In the rows, zero is written as 128.
These are runs of 7 systems, one row a step. Runs of the same system follow the same rule from any start.
P, run 1 (8 x 20):
[[110 146 122 119 125 147 134 165 171 162  82 134 175 158 118 187 139  89
  156 101]
 [154 131 157 143  99 158 140 138 110 119 154  61 188 159  90 118 102 126
  104 102]
 [147 122 131 152 110 128 154 107 109  91 164 112  88  93 153  43 157 148
  115 143]
 [105  99 108 108 119 103 110 105 161 166 122 176  77  76 164 154 164 127
  117 160]
 [120 145 121 129 154 100  77 151 163 188 107 125 153 142 118 174  95  95
  142  83]
 [144 179 115 160 126 162 150 177 105 101 114  86 190 156 104 106 127 109
  116  96]
 [114 105 128 108  76 152 184  74 100  93 145 104 133 106 123  83 165 137
  106 145]
 [136  81 155 127 118  96 117  95 183 163 159 155  63 101 168 120 146 136
  156 137]]
T, run 2, 8 rows:
[[137 115 142 112 149 114 111 149 178 134 101 173 105 165 139 173 119 114
  204 134]
 [153 151 130 136 123 172 130 176 101  98 127 106 184 179  90 173  97 129
  103 139]
 [116 124 138 124 140 119 153  92  59  76 140 101 122 121 119  55 122 154
  129 123]
 [126  78 139 117 138 121 129 120 139 130 144 177  58 101 168 135 162 165
  136 180]
 [144 121 127 108 148  99  65 130 143 156 130 144 131 147 110 203  66 124
  121 134]
 [140 183 125 148 168 128 131 171 104  81 100 118 150 173 117 101 102 112
  176 100]
 [ 97 112 122 111 119 181 189 136  70  88 114 137 135 126 123 122 173 157
  111 169]
 [132  62 163  86 109 101 116  53 128 130 161 131  93 124 123 137 103 155
  136 151]]
D, run 3:
[[ 96 151 103 137 182 116 126 188 100 133  66 143 143 124 132 109 149 111
  157  92]
 [123  90 129  74  83 161 167 111 119  75  91 120 164 156 101 152 147 112
  159 142]
 [159 130 173 138 101 122 137  64 149 120 192 106  99 150 128 103  93 148
  142 131]
 [141 143 136 184 171 129 108 181 121 160 160 152  86 106 164 123 138 169
   90 147]
 [106  93  86  86 153 101  89 152  89 131  69 145 143  97 117 155 134 112
  112 131]
 [127 158 115 100 105 116 146  89 160  87  92 132 140 157 116 122 110  85
  201 112]
 [128 164 171 153 115 185 180 123 132 127 174 115 140 174 120 142 124 163
  122 140]
 [135  72 161 146 164 109 102 144  74 151 160 110 109 101 129  91 134 174
   90 124]]
R, run 4 (8 x 20):
[[122  80 151 124 193  81  70 159 112 174 116 148 105 120 132 138 108 148
  145 110]
 [160 149  88 120 129 135 101 186 137  89  76 142 151 151 118 173 118  83
  147 139]
 [114 176 115 108  93 154 174  74  96  74 132 103 164 156  98 121 103 126
  120 136]
 [113 103 185 148 144 135 172 109 119 130 161 127  91 131 150  67 155 174
  162 123]
 [153  54 143 127 139 130  92 173 132 159 138 149 102 108 143 172 148 154
  100 162]
 [154 147  84 107 151  81  60 125 109 105 105 139 127 129 112 155  64 107
  120 134]
 [102 217 106 140 142 150 177 131 119  88 100 145 139 164 128 114 125 120
  169 120]
 [ 96  83 180 113 106 177 189 119 102 136 143 102 160 154 106 125 162 161
  129 127]]
E, run 5:
[[135 148 186 152 130 136 138  93 154 160 191 124 113 170 124 140  85 163
  137 127]
 [146 109 146 174 186 128  98 218 112 158 131 132 115 118 148 114 149 149
  115 118]
 [126  98  67  82 116 110 106 130  90  85  75 136 136  91 118 135 143  99
  107 156]
 [110 171 117  94 102 115 145  47 151 103 125 139 127 156 120 139  88 106
  173 125]
 [119 152 189 170 146 171 169 156 145 167 164 127 131 174 133 135 134 164
  147 116]
 [149  59 142 141 149 128 103 189  75 129 131  98 133 101 121 102 150 152
   85 127]
 [155 115  77  95 114  79  91  94 130  74 104 149  90  94 139 114 116  98
  141 155]
 [ 97 196 117 115 122 142 148  86 166 141 129 169 126 162 131 190  99 126
  148 142]]
R, run 6, 8 rows:
[[128 192 120 122 154 138 143 114 100  75 129 168 109 176 124 151  79 152
  158 163]
 [104 118 174 131 166 166 169 156  71 113 129 127 146 175 110 126 127 179
  147 135]
 [168  40 159 104 131 129 112 152  98  84 123 128 115 142 115 125 134 151
  149 160]
 [171 126 111 110 130 115  99 115 116  67 139 167  81 139 135 158  91 148
  128 197]
 [ 98 176 135 129 189 130 135 124  77 113 131 168 113 165 120 149  85 175
  141 150]
 [118  92 163 117 167 150 146 178  79 106  95 132 152 174 106 131 130 153
  173 124]
 [181  67 141  96  99 149 122 131 107  57 127 126 124 154 110 143 122 135
  141 179]
 [151 145 130 126 143 117 122  92  99  76 164 160  73 141 135 128  86 173
  120 186]]
P, run 7 (8 x 20):
[[177 113 165 149  71 161 135 133 183 142 174  96 147 148 124 149 130 118
  117 128]
 [145 140 132 177 139 116 111 128 110 155 183 103 104  87 143  79 126 153
   64 124]
 [ 89 127  78 122 145  96 122 133 119 140  84 148 110  66 154  93 177 106
  122 112]
 [115 125 107  96  88 124 129 121 184 152  83 126 166 135 116 176 140  69
  155 103]
 [159 158 163 169  99 156 141 140 157 147 170  80 168 161 115 126 109 119
  117  95]
 [129 118 133 163 122 141 150 136  91 126 160 102 114  86 145  59 168 155
   74 130]
 [109  82  96 101 112  88 108  96 147 146 104 147  94  64 154 110 166 107
  124 131]
 [137 157 113 134 116 112  96 141 201 168 112 139 141 137 137 176 118  80
  147  99]]
H, run 8, 8 rows:
[[ 97  68 136  90 101 108 114  86 157 193 122 131 130  90 127 167 152 124
  109 124]
 [159 163 132 162 133  95  82 150 173 161 135  98 150 139 124 127  95  91
  137  68]
 [133 195  90 167 106 179 170 164 122 100 127 120 151 123 138 119 164 118
   85 142]
 [ 77  93 138  97 101 135 179  67 100 134 126 100 144  98 117  88 166 138
  118 113]
 [145  86 164 138 120 100 110 120 204 176 145 133  99 119 155 121 145 112
  170 100]
 [163 155 100 157 107 141  92 165 150 154 151 117 152 111 128 175 116 114
   55 136]
 [ 93 181  90 147 138 125 152 122  82 119 114  98 156 102 124  61 138 116
  107  87]
 [ 92 117 132 110  94 150 189 102 172 132 105 148 116 121 150 117 195 112
  173 123]]
D, run 9, 8 rows:
[[ 91 150 152  95 143 130 151  99 120 122 103 132 163 186  99 151  92 124
  191 103]
 [159 116 191 156 139 158 157 154 105  95 161 110 124 177 124  97 124 167
  161 131]
 [161  83 132 129 134 125 105 127  86  98 160 141  81 102 139 120 125 177
   87 186]
 [118 143  88 110 161  71  83 101 137 130 116 183  72  99 153 147 103 127
  138 153]
 [101 179 119 120 161 138 137 151 141 135  89 166 144 177 121 186 107 116
  175 122]
 [124 118 171 117 144 156 154 142  73  96 125  98 172 181  89 117 106 154
  154 113]
 [166  89 157 134 123 129 141 115 103  73 165 129  77 123 145  72 137 166
  139 165]
 [137 118 115 118 135 110 101 110 141 135 154 185  63 105 161 171 120 156
  105 188]]
T, run 10 (8 x 20):
[[114 195  94 152 105 132 164 119 151 116 111 101 157 118 133  76 153  83
  138  83]
 [ 89 129 130 138  83 168 186 109 157 167 140 115 142  98 143 117 195 128
   95 120]
 [140  86 145 129  88 102 105  96 174 186 153  88 138  92 127 119 138 107
  108  90]
 [166 165 100 175 114 113 100 164 180 143 128 112 127  99 153 100 143  81
  120  94]
 [ 78 184  75 136 108 143 156 124 133 155 102 120 167  94 131 129 163  96
   86 102]
 [ 90 117 147 114  84 133 172  79 172 164 125 101 150 118 131 103 165 101
  154  83]
 [171 104 146 159  74 149 128 151 186 157 159  94 137 110 144 123 164 107
  100 117]
 [139 159  87 153 111 105 101 123 133 152 145  90 143  75 129  99 126 100
   63  94]]
H, run 11 (8 x 20):
[[151 169 107 136 162 118  99 132 105  93 147 171  81 138 140 156  80 159
  108 183]
 [ 73 137 125 104 197 124 131 135  60 121  96 154 131 147 115 143 111 161
  143 131]
 [138  87 149  95 147 128 122 152 123  89  85 146 131 175 114 148 118 121
  205 133]
 [189 111 141 112 118 131 102 118 117  67 156 135 108 165 113 160  75 146
  132 183]
 [127 142 136 141 191 109 110 126  67 107 153 152  83 136 135 108  89 183
  119 153]
 [ 97 107 115 101 186 117 118 161  94 124  79 178 109 133 133 154 139 144
  163 148]
 [151 107 127  77 127 116 101 123 120  87  93 132 151 172  93 178  80 113
  168 143]
 [171 161 151 143 149 133 124 125 105  66 159 136 104 180 123 120  75 159
  158 156]]
X, run 12, 8 rows:
[[167 192 119 164 139 120 138 132 124  64 143 120 106 147 143  65 109 120
  159 123]
 [ 78 133 110 113 157 148 156 134  94 128 109 186  96 116 147 159 158 168
  115 181]
 [112  61 173  90 140  90 106  88 108 154 132 101 143 142  97 125  94 141
  149  98]
 [206 143 132 154 129 125  99 173 163  79 133 135 108 162 139 129 106 108
  173 143]
 [107 173  91 123 136 157 147 126  60  93 126 142 139 125 115 148 120 157
   70 170]
 [ 80 109 159 112 165  94 147  81 109 142 121 129 105 125 132  74 130 148
  183  91]
 [175  72 151 109 124 134 101 164 165 119 120 154 107 152 135 186 129 128
  162 165]
 [161 156 115 133 122 130 110 121  75  90 154  92 159 145  93 131  68 138
   76 139]]
X, run 13 (8 x 20):
[[174  92 156 128 127 145 123 145 137  89 152 163  77 150 146 150 131 166
  144 195]
 [139 129 129 125 167 100  86 114  62 118 153 127 116 124 112 129  66 166
   86 145]
 [121 159 119 125 188  84 108 140 120 101  90 159 100 147 137 103 101 120
  202 107]
 [115 111 132  83 122 164 149 132 106  90  95 159 144 173 105 192 119 139
  153 172]
 [149 111 180 128 126 136 148  95  90  86 170  96 128 163 108  85  98 166
  143 128]
 [167 118 132 152 169 112 109 164 113  93 140 169  57 120 163 105 131 161
  147 166]
 [111 116 103  83 161  96  83 106  75 122 110 152 124 123 107 170  80 144
  110 151]
 [129 155 153 115 153 104 126 112 130 100 114 129 133 185 112 116  78 118
  208  97]]
E, run 14 (8 x 20):
[[137  93 120 118 130 105 110 165 184 140  85 148 114 115 151 134 169  86
  183 112]
 [146 153  97 111  73 167 136 125 132 102 124 105 182 145  98 184 110 103
   83 147]
 [106 191 138 164 154 111 150  99 102 132 150 101 126 128 129  52 109 139
  133  85]
 [112  82 147 135 125 146 155 138 150 154 137 157  82  98 167 117 199 153
  132 150]
 [158  70 124  93 102 101  66 120 135 151 130 106 154 115 103 181  95 110
   92 130]
 [149 215  92 162 137 109 115 144 158 103 111 128 134 140 141 104 110  85
  157  97]
 [ 67 157 117 127 113 184 200 121 104 136 124 143 144 119 132 136 181 153
   90 146]
 [121  50 177 103 124  94 115  87 116 160 142  89 133 114 115  90 123 137
  136  89]]

Name the system that made each run.
run 15 (2 x 20):
[[150 195 138 173 156 142 109 164 120 142 165 119 141 162 120 153  81 145
   93 123]
 [102 131 112 139 158 154 161 177  59  96  97 120 145 118 127  82 169 143
  113 126]]
	H
run 16, 2 rows:
[[154  60 152  89 123 105  97 133 122 117 104  95 163 152  89 138 102 102
  166  99]
 [193 172 109 152  96 143 134 131 156  57 154 133 100 142 147 114 122 117
  133 169]]
	R
run 17:
[[104  98 129  69 120  90 131  66 128 106  92 133 126 131 114 115 115 105
  192 112]
 [173 145 161 153 118 160 139 160 188 117 145 150 111 176 143 169 126 132
  165 155]]
	P
run 18 (2 x 20):
[[130 134  89 105 105 107 114  63  87 102 152 125 113  88 119 123  96 140
   68 161]
 [ 99 179 143 147 174  90 120 107 162 167 132 161  90 141 155 111 104 136
  182 101]]
	X
run 19:
[[104 170 128 140  92 159 159  99 125 155 154  81 184 137 105 135 118 119
   84  96]
 [127 118 156 172 121 142 167 150 140 145 142  96 126 113 148  52 184 126
  140  89]]
	H
run 20 (2 x 20):
[[118 191  86 153 119 130 165 113 146  96 125 158  85 101 169  84 167 121
  137 149]
 [ 66  96 139  96 111 143 146 101 149 198 115 147 144 116 127 190 157 136
  112 127]]
	P
run 21 (2 x 20):
[[121 203 108 151  93 144 162 117 193 138 123 122 147 138 140 126 141  81
  147  99]
 [ 91 130 139 149 107 187 184 152 135 174 141 121 155 116 132 146 191 143
   87 126]]
	X
run 22, 2 rows:
[[108 178  85 146 136  84 115 105 151 151 121 127 108  77 157  74 140  96
  123  87]
 [ 86 135 118 125 108 174 167 160 162 167  91 135 169 129 131 171 187 104
  123 114]]
	D
run 23:
[[ 72 156 127 109 140  94 130  86 173 172 104 159 120 135 136 148 115 109
  180  92]
 [145 133 172 153 137 172 143 196 139 138 121 106 175 187 107 154 128 124
  154 103]]
	D
run 24, 2 rows:
[[163 172 114 148 161 100  98 161 103  77 112 107 138 152 120  82  85 103
  163  95]
 [ 87 156 101 122 133 168 186 141  90  93 104 162 117 122 142 125 177 149
  118 169]]
	T
run 25:
[[150  75 119 122 123 151  96 200 109 145 111 111 171 119 108 178 143 121
   79 137]
 [148 144  83  96 114  79  97  78 111  68 105 116 121 115 116  95  88  93
  144 122]]
	R
run 26 (2 x 20):
[[ 91 149 155 149 110 127 176  73 150 165 167 114 112 109 151  78 153 139
  131  95]
 [141  75 156 156 129 141 109 189 158 192 138 127 129 110 148 151 173 131
  103 122]]
	D
run 27, 2 rows:
[[162  62 137 110  95 150 106 170 120 128 113  83 187 140  93 160 132 108
  104 120]
 [168 175  93 150  90 124 141  98 133  69 146 100 120 107 139  62 126 104
  114 128]]
	X
run 28, 2 rows:
[[115 149 129 124  76 154 182  72 184 130 155 153  94 121 157 138 159 130
  131 161]
 [119 112 166 149 152 121  96 135 139 215 164 117 140 132 125 163 106 152
   94 104]]
	D
run 29 (2 x 20):
[[108 135  97 117 137 111 115 121  60 117 108  85 179 106  95  95 108 114
   89  90]
 [113 131 122 118 112 123 171 107 161 100 100 149  99 119 158  84 177 104
  194 123]]
	R
run 30:
[[132  85 130 109 167 117 117 182  90  97  69 135 136 137 120 106 146 118
  179 116]
 [168 117 106  84  91 119 112  96 147  62 118 151 109 144 123 164 102 114
  151 179]]
	H
run 31 (2 x 20):
[[103 115 164 133 137  98 140  70 158 165 166 151  67 111 162  97 136 154
  161 123]
 [131 110 136 144 146 136  85 186 155 196 126 143 140 122 136 193 136 129
   98 123]]
	H
run 32:
[[172  88 169 149 120 149 143 154 163 105 155 147  78 139 159 115 162 152
  159 168]
 [143 105 116 117 137 122  81 129  91 139 154 139 118 111 118 178  97 160
   60 173]]
	R
run 33, 2 rows:
[[142 137  99 120 139 126  89 184 122 128  86 112 183 147  96 176 101  87
  119 106]
 [118 178 109 123 106 147 181 106 105  58 105 111 150 149 114  79 132 109
  156 115]]
	T
run 34 (2 x 20):
[[177 121 125 159 161  97  59 192 110 137 132  92 145 123 117 111  93 115
  106  97]
 [115 186  56 116 126 119 139 137 116  78  72 145 136 117 129 118 139  85
  140 129]]
	X
run 35, 2 rows:
[[180  95 128 105 131  89  81 141 127  83  99 107 139 149 106 120  87  93
  176 113]
 [145 196  96 125 111 156 152 116 124  54 130 155 117 161 129 152 107 130
  133 180]]
	X
run 36, 2 rows:
[[105 150 106 124 118 142 123 120 158 174 141 169 114 110 142 204 134 140
   79 165]
 [105 130 153 142 149 115 120 134 117 185 132  77 177 135 102 105 110 119
  122  54]]
	X
run 37 (2 x 20):
[[127  80 139 122 157  76  72 125 154 189 135 154  84  94 149 147 121 137
  128 128]
 [146 175  87 147 159 109  83 191 133 132  87 133 155 136 125 152 103  90
  128 100]]
	P
run 38, 2 rows:
[[176 127 102 107 108 150 123 144 115  43 115 148 119 151 121 162 116 127
  130 192]
 [107 154 141 111 150 128 149  70  73  93 154 145 107 156 114 127  85 178
  126 159]]
	R
run 39 (2 x 20):
[[121 124 170 110 121 180 172 130 113 108 132 129 158 194  97 171 120 157
  151 147]
 [170 101 174 149 162 123 115 153  74  95 158 104 116 154 118  82  98 170
  137 128]]
	E
run 40, 2 rows:
[[106 199 113 166 186 123 136 174  89 123 105 127 144 139 129  88 118 127
  145  88]
 [107 103 119  91  91 174 183 133 121  88  86 144 144 136 128 145 184 120
  152 159]]
	H
